Rows are one point carried round by a steady rotation, each followed by how many ticks it has turned.
The counts run from 0 to 241.
[115 116 107 164 166 115 154 113 104 157 131 158 136 139 110 133 101  65
 111 101 141 144 119 144  90 162 132 139  95 157  79 125 149 151 134 112
  57 102 148 157 130 116 108 116 137 180 140 145 134 149 132 113  96 132
 138  63 101 113 149 123 132 127  95 153 132 114 142  50 124 101 118 141
 133 100 183 134 144] : 52
[126  99  39 138 156 108 148 138 107 149 105 159  98 121 119 125 135  85
  74 119 115 107 133  95 100 148 138 114 109 125 125 156 115 108 116 107
  88  94 137 128 107 139 109 149 150 132 123 129  88 123 128 107 131  93
 133  65 163 104 148 144 154 125 123 176 132  92 150  62 128 109 120 142
 112 114 149 149 187] : 220
[127 121 106 167 175 145 161 128  91 149 125 149 136 134  98 132  97  65
 116  97 132 142 125 123 121 160 157 116  82 146  78 133 145 126 114 113
  51 113 136 147 134 121 114 118 122 205 136 155 121 155 122 132  95 129
 116  79 115  91 149 107 121 141  92 153 149 102 139  66 122 117 120 140
 102 121 154 135 153] : 55
[153 121  62 167 150 117 131 131 142 153 128 119 129 146 122  87 109  83
 112  83 103 129 143  95 109 137  95 153  88 114 102 142 107 164 119 114
 116 126 128 124 141 116 115 127 151 145 148 125 133 119 131  98 119 114
 117  60 134 147 154 118 160  99 112 185 151 110 154  58 125  85 141 154
  99 114 188 141 173] : 118
[132 106 140 126 159 110 131 113 125 113 129 162 118  97  92  91 104  56
  86  76 145 107 138 114  74 168 134 131 111 167 114 182  88 109 114  95
  99 105 171 111 124 130 114 115 140 139 122 112 110 133 149 116 127 116
 125  57 130 104 115 149 110 122 122 152 121  85 145  99 122 104 114 158
  97  98 135 158 159] : 180
[122 116  89 140 166 105 154 100 111 144 101 135 125 153 150 142 128  92
  81 125 122 135 129 128  78 119 120 147 104 153  85 112 129 118 126  93
  78  98 139 163 128 114 102 157 140 133 161 145  93 135 152  98 119 133
 133  45 145 106 118 163 115 116  77 160 125 126 151  58 139 104 122 147
 144 142 172 146 163] : 233
[ 86 123 102 145 140 113 144 147 138 135 152 145 132 126 113 106 130 116
  96  64 144 143 115 102 107 135 121 118 102 163  91 130 120 111 106 106
 113 124  99 113 116 147 112 123 137 172 133 145  97 141 159 145 134 121
 125  43 160 122 140 142 124 140 103 179 150  97 168  37 147 128 112 177
  99  97 118 155 168] : 80
[141 123  95 135 183  92 133  98 145 138  79 137 147 142 105 137 137  86
  71  90 130  91 144 110 128 133 128 152 114 153 103 159  74 125 128 101
  97 135 131 134 134  99 120 139 147 118 148 124 114 104 148 116 117 100
 101  60 119 117 134 152 174 111  89 149 141  99 149  71 144  71 126 133
 147 112 179 141 160] : 24
[145 124 113 168 169 122 127 154 132 130  97 107 143 173 130 105 131  88
  87  90 105 134 109  92 101 111  83 141  74 115  82 127  84 153 137 108
 103 135  97 130 150 118 127 107 140 179 162 162 137 146 168 112 141 116
 124  70 129 129 150 123 161  95 135 175 117 101 127  73 141 112 128 166
 132 121 167 162 130] : 108
[132 113  96 155 181 103 154 108 137 143 101 145 144 134 110 106 109  72
  89  85 120  94 170 103 137 174 117 125  99 146 103 166  98 129 143 119
  95 135 142 140 136  97 111 115 150 136 136 118 113 111 130 106  99 100
 120  55 114 122 130 119 147  93 108 152 144  87 155  77 133  70 143 125
 106 132 180 135 140] : 26
[135 104 110 156 173 116 162 124 123 152 113 155 120 146 101 125 119  64
  80 109 153 115 141 144 107 173 152 131  95 143 121 131  94 107 122 113
  96 143 112 121 126 124  98 149 135 130 127 123 118 148 138 129 121  98
 138  51 113 121 169 171 169 113  77 144 119 123 153  52 164 117 112 146
 129 115 171 144 159] : 39
[151  84 102 129 162 130 108 142 121 112 106 164 112 128 122 139 101  66
  67  92 137 135 110 123 103 132 126 154  95 195  92 153  90 124 108 110
  81  98 164 102 129 107 134 135 121 149 153 128 131 150 153 129 137 106
 142  73 123 107 140 147 164 118 106 146 134  96 158  83 122 128  96 156
 125  73 144 154 174] : 194
[145 108 123 148 176 111 144  97 134 130  93 137 116 124  95 134 139  48
  66 112 131 112 140 117  87 145 150 132 105 139 119 150  81 108 120  93
  83 124 142 141 132 133 114 128 137 103 132 120 101 133 142 124 131  93
 122  55 137 112 148 171 176 125  68 155 114 117 127  74 139 104 128 141
 137 143 178 133 158] : 35
[117 114 133 146 150 109 132 136 107 154 155 138 137 110 136  82 103  86
 101  84 116 162 120 115  97 143  76 119  88 166  85 135 100 142 123 113
  98 100 142 123 127 119 116 113 122 165 165 131 100 151 171 122 106 125
 145  67 141 127 109 111 112 107 109 180 128  78 161  64 147 124 117 155
  78 119 147 171 179] : 92
[129  92  74 136 164 115 115 115 149 135  84 136 129 128  96 127 116  84
  90  87 102  98 152  87 108 149 138 149  84 150  92 172  97 135 120 118
  96 120 158 121 131 100 140 136 142 136 136 127  95 100 126  97 120 112
 117  49 123  94 112 137 146 117 119 143 151  91 151  86 115  74 119 135
 128 118 175 129 154] : 22
[108 111  83 160 171 119 159 142 109 138 103 142 121 135 135 141 147  90
  77 125 119 132 137 106 121 129 142 106  98 133 101 108 120  95 126 100
  54 130 120 133 124 137 104 127 146 158 128 147  90 154 147 137 144  95
 139  45 183 109 141 138 130 124 115 182 146 105 154  76 142 126 139 151
  97 156 147 159 158] : 227
[115  97 101 147 159 127 146 124 103 160 124 168 114 119  87 135 119  74
 104 108 133 148 112 136 107 174 146 137  87 177  83 140 137 124 118 114
  55 110 136 146 118 119 122 133 138 170 123 143 125 159 149 123  95 131
 142  66 114 112 141 139 141 147  98 145 155 112 156  56 131 110 110 135
 123  86 176 124 168] : 51
[130 134  93 135 174 122 123 147 115 107  61 127 118 144 119 144 126  76
  54  95 112 119 112 103  93 115 128 154 102 150  87 147  88 129 109 106
  67  86 140 148 128 110 134 108 154 167 154 139 125 133 142 121 144 102
  93  70 137  97 145 129 171 122 122 150 111  96 130  90 113  92 113 151
 163  96 145 155 141] : 204
[149 134 112 150 176 133 141 117 131 135  67 136 116 117 143 121 132  71
  87 114 107 125 131 111  83 109 135 144 101 112  94 131 110 109 125  95
  76 141 118 139 155 176 104 131 126 123 149 154 113 163 174 113 147 140
 125  50 144 106 145 167 138 150  96 143 138 148 143  77 127  97 120 161
 132 135 169 129 160] : 138
[ 97 123  95 174 168 105 172 143 122 135 107 140 128 148 143 136 136  95
  70 112 133 132 142 112 104 130 133 113 104 135 104 107 121 115 136 100
  64 132 104 151 129 134  96 118 148 155 147 150 100 155 146 134 139  94
 125  49 175 122 148 148 142 115 112 184 128 119 147  62 145 121 140 153
 124 163 161 158 144] : 226
[119 128  88 134 143 109 133 116 103 156 107 165 117 104  85 133 120  78
 102  93 132 144 109  93 110 139 137 131  97 147  99 158 140 116 102 111
  82  81 154 149 113 143 123 116 123 175 127 151 109 124 135 124  91 135
 102  90 123  84 147 129 133 162  92 142 150  85 131  46 118 106 108 141
 135  94 140 127 181] : 62
[ 97 114  86 129 146  95 137 134 129 146 161 152 114 122  98  91 116  98
  94  64 123 123  98 103  86 142 127 117 106 150 103 156 146 113 102 104
 122  94 128 124 112 132 104 144 129 166 126 128  97 121 134 119 119 111
 146  48 143 106 127 136 112 126 115 188 142  84 162  31 139 126 113 156
  99  93 130 146 163] : 77
[133 118  81 159 164 114 127 126 140 137  93 107 102 129 129  98 124  55
 109 116  81 132 141 103  85 112 117 157  95  97  96 135 106 136 138 117
  99 113 144 144 138 154 103 132 149 108 150 120 119 150 129  98 136  93
 104  49 140 126 122 156 155 121 130 161 110 130 128  76 116  88 123 137
 128 133 188 139 172] : 126
[128  95 120 136 168 118 112 127 125 103 117 148 106 140 129 117  87  46
  73  99 130 131 116 124  64 144 122 147  99 171  99 146 105 128 114 107
  85  81 191 119 132 105 119 122 135 158 160 125 138 153 135 103 142 107
 131  68 117 104 132 157 139 103 119 147 100 112 125  95 110 128 106 161
 130 106 138 155 144] : 192
[133 122 121 135 179 105 121 110 118 138 100 140 113 151 106 135 114  49
 113  96 147  99 116 108  89 102 135 143  86 106  96 147 142 106 125  85
  80 110 161 134 142 137  99 132 133 149 168 147 143 154 174  93 151 150
  96  59 131 106 142 128  90 140 101 147 138 141 103  66  95 115 126 123
 126 149 161 132 149] : 152
[ 83 142 126 159 148  89 155 139 140 113 148 130 142 146 133  96 112 101
 108  67 144 153 129 101  84 122 106 113 117 145  94 119 120 117 121  91
 106 107 117 129 133 140  94  92 148 173 142 142  96 154 142 127 133 124
 105  48 156 117 125 138 107 118 107 180 114 111 138  63 134 112 137 173
 111 119 128 167 142] : 82
[142 101  92 163 165 141 161 137 120 170 106 150 127 103 134  87 116  66
 106 114  96 117 135 116 131 150 132 120  89 111 105 134 119 132 133 120
  84 155 119 124 149 164  93 135 127 132 145 129 118 158 148 121 113 102
 145  50 133 137 140 132 138 130 111 172 147 124 167  67 132 121 130 140
  76 137 183 127 174] : 132
[123 110 159 156 174 122 120 127 121  90 114 138 130 150 121 116 112  44
  71  92 155 135 135 126  85 133 118 125  95 163 104 136  83 115 121 104
  76 110 163 118 132 111 108 100 133 160 154 131 128 183 166 136 145 104
 117  59 137 103 140 143 144 112 111 154 101 103 119 103 122 133 120 165
 126 130 135 173 135] : 189
[114  91  76 135 157 132 145 126 103 143 106 131 104 127 123 145 132  95
  82 133 104 134 126 113  89 130 154 130  89 144  87 128 129  98 106 104
  69 113 137 135 122 126 119 158 134 148 128 142  72 141 148 111 133 121
 142  43 174  85 106 159 117 134 105 159 149 110 160  73 136 118 114 148
 109 138 164 138 171] : 231
[140 106  79 156 151 126 131 125 133 167  93 142 102  88 122 103 141  66
 103 117  86 128 136 110 109 123 126 147  92 124  99 144 107 125 131 120
  90 126 141 136 130 162 113 141 139 104 138 124 120 146 159 116 118 103
 128  49 149 132 123 147 165 148 114 160 145 113 164  68 127 103 126 132
 102 109 191 130 194] : 128
[102 122  98 139 160  98 157 145 105 166 123 161 131 126  82  99 104  76
 111  78 131 127 113  92 127 166 130 108  88 132 105 156 153 115 117 111
  92 110 127 140 109 139 106 119 123 186 131 154 119 131 128 126  87 115
 107  84 119 105 149 107 124 136 124 160 137  72 131  30 129 120 107 134
 110 109 126 137 157] : 66
[124 126 115 149 169 131 164 129  95 154 112 151 133 134 101 135 119  70
 101  99 144 140 109 139 124 143 147 119  93 157  84 128 129 112 104 110
  53 124 121 142 123 130 112 127 129 189 136 154 133 165 151 149  95 120
 111  76 118 109 168 115 141 153  76 157 151 109 143  59 130 127 119 133
 113 110 157 135 163] : 54
[157 114  89 160 160 134 106 143 132 121 104 107 133 135 106  98 137  84
  83 101  97 140 121  74 107 114 101 132  64 117  87 157  89 149 118 109
  88 139 138 115 145 132 142 108 135 182 144 157 123 130 161 118 133 107
 137  83 154 111 140 109 155 114 138 177 159  81 140 100 132 112 133 169
  99 123 169 147 140] : 110
[111 122 158 145 169 121 124 117 149 104 123 144 132 106 107  97  95  65
  91  65 135 116 152  99  70 152 127 143 104 151  92 164 104 121 118  91
 105 110 161 113 140 136 114  87 133 139 138 123 103 134 137 112 137 127
 104  46 141 102 110 144 113 121 115 134 125 104 139  95 107 100 120 185
 108 116 145 147 127] : 177
[137 108 105 169 169 160 148 137 123 150  95 138 125 109 134 108 106  68
 104 117  91 127 141  97  95 143 146 137  75  97  86 137 117 125 130 106
  78 142 129 120 156 168 105 117 125 143 139 153 107 160 142 101 139 128
 136  38 144 114 124 144 113 148 121 138 142 138 165  92 117 109 121 168
  97 146 184 133 149] : 136
[106 114  89 155 164 116 164 135 116 137 108 122 107 156 149 130 127  75
  79 125 113 135 137 119  81 128 142 112  94 123  83 112 128 105 122  94
  62 104 144 157 141 125 101 138 144 155 134 141  80 151 135 111 145 113
 127  42 177  97 119 150 113 118 114 175 115 126 137  85 133 113 138 149
 126 170 159 150 136] : 229
[120  99 133 150 153 132 135 149 103 128 130 108 126 148 150  86  94  80
  92  92 102 158 124  92  92 128  96 122  63 125  76 135  92 127 118 108
 109 108 136 114 133 120 116 110 120 179 157 139 101 157 154 109 126 119
 124  57 134 102 120 124 104  96 125 153 106  91 136  92 139 127 110 173
  93 137 141 168 160] : 96
[114 106 157 158 170 127 117 140 129 100 128 148 133 130 123 105  95  43
  88  84 139 142 139 106  87 159 115 122  94 162  90 144  93 125 130 111
  72 114 180 106 137 101 111  80 142 170 149 125 124 172 143 124 148 103
 125  60 142 118 135 124 130 102 130 153 120 103 132 106 113 130 119 165
 102 128 135 171 133] : 188
[137  93  86 147 169 126 142 113 117 127 102 159  97 128  79 143 139  48
  92 119 135 148 123 127  86 155 177 118  99 146  85 136 112 101 110 106
  48 115 151 139 128 134 119 144 136 156 105 149 105 169 153 132 112 113
 137  53 124  83 145 162 144 149 106 145 133 113 134  88 126 115 113 139
 124 101 159 134 169] : 47
[130 118 110 133 164 104 115 111 127 157  96 166 135 128  92 129 114  84
 125  73 156 107 121  96 141 126 127 144  92 149 103 161 131 116 117  98
 100 131 123 104 129 139  98 140 124 146 158 154 151 148 179 124 127 132
  94  66 123 127 153 129 129 143  82 146 186 116 148  31 122 122 110 126
 115 105 151 127 170] : 157
[130 107 118 182 178 119 152 107 124 118 117 150 118 149 106 126 122  46
  93 103 138 150 143 114  78 154 155 112 103 130  84 112 123 115 128  94
  47 116 155 150 143 133 101 110 145 158 121 147 110 183 119 118 122 122
 123  60 127  89 148 166 134 124 101 139 115 124 120  96 123 106 131 153
 130 142 166 142 132] : 45
[141 123  93 160 175 115 155 124 118 167  90 145 129 107 144 102 131  57
  94 118 114 123 135 134 131 119 123 135 102 125 112 136 105 116 136 109
  81 148 107 134 146 164  98 145 127 112 144 124 122 163 159 133 117  99
 132  44 138 149 154 141 163 135  95 169 138 129 164  56 137 117 130 128
  93 134 178 128 180] : 131
[147 108 127 150 175 127 117 107 124 134 108 154 112 131  96 126 108  50
 116 103 129 108 128  97  95 125 140 124  78 107  91 159 150 113 122  84
  64 118 182 131 144 143 104 109 126 157 145 148 130 147 164  92 138 152
 103  58 141 105 136 117  91 141 129 153 151 122 111  80  93 113 131 128
  94 151 167 122 148] : 151
[130 113 107 137 173  94 112 140 139 141  92 154 148 169 127 144 119  89
  80  87 136  95 125 113 141 116 109 151  86 174  84 144  99 124 127 112
  91 136 121 112 123  91 123 134 133 147 181 142 143 136 188 112 143 111
 122  59 132 133 140 125 152  93 107 157 162 104 147  57 140 115 113 124
 131 126 164 149 146] : 13
[148  98  92 153 172 135 141 140 107 129 103 167 142 138 128 115  94  77
  72  84 128 131 130 113 142 156 118 124 100 179 104 147  97 137 125 118
  64 114 136 113 138 105 123 117 129 180 147 140 136 153 138 142 110 102
 131  75 119 109 152 113 162 106 122 158 139  80 164  96 129 132 110 149
  96  88 136 155 150] : 198
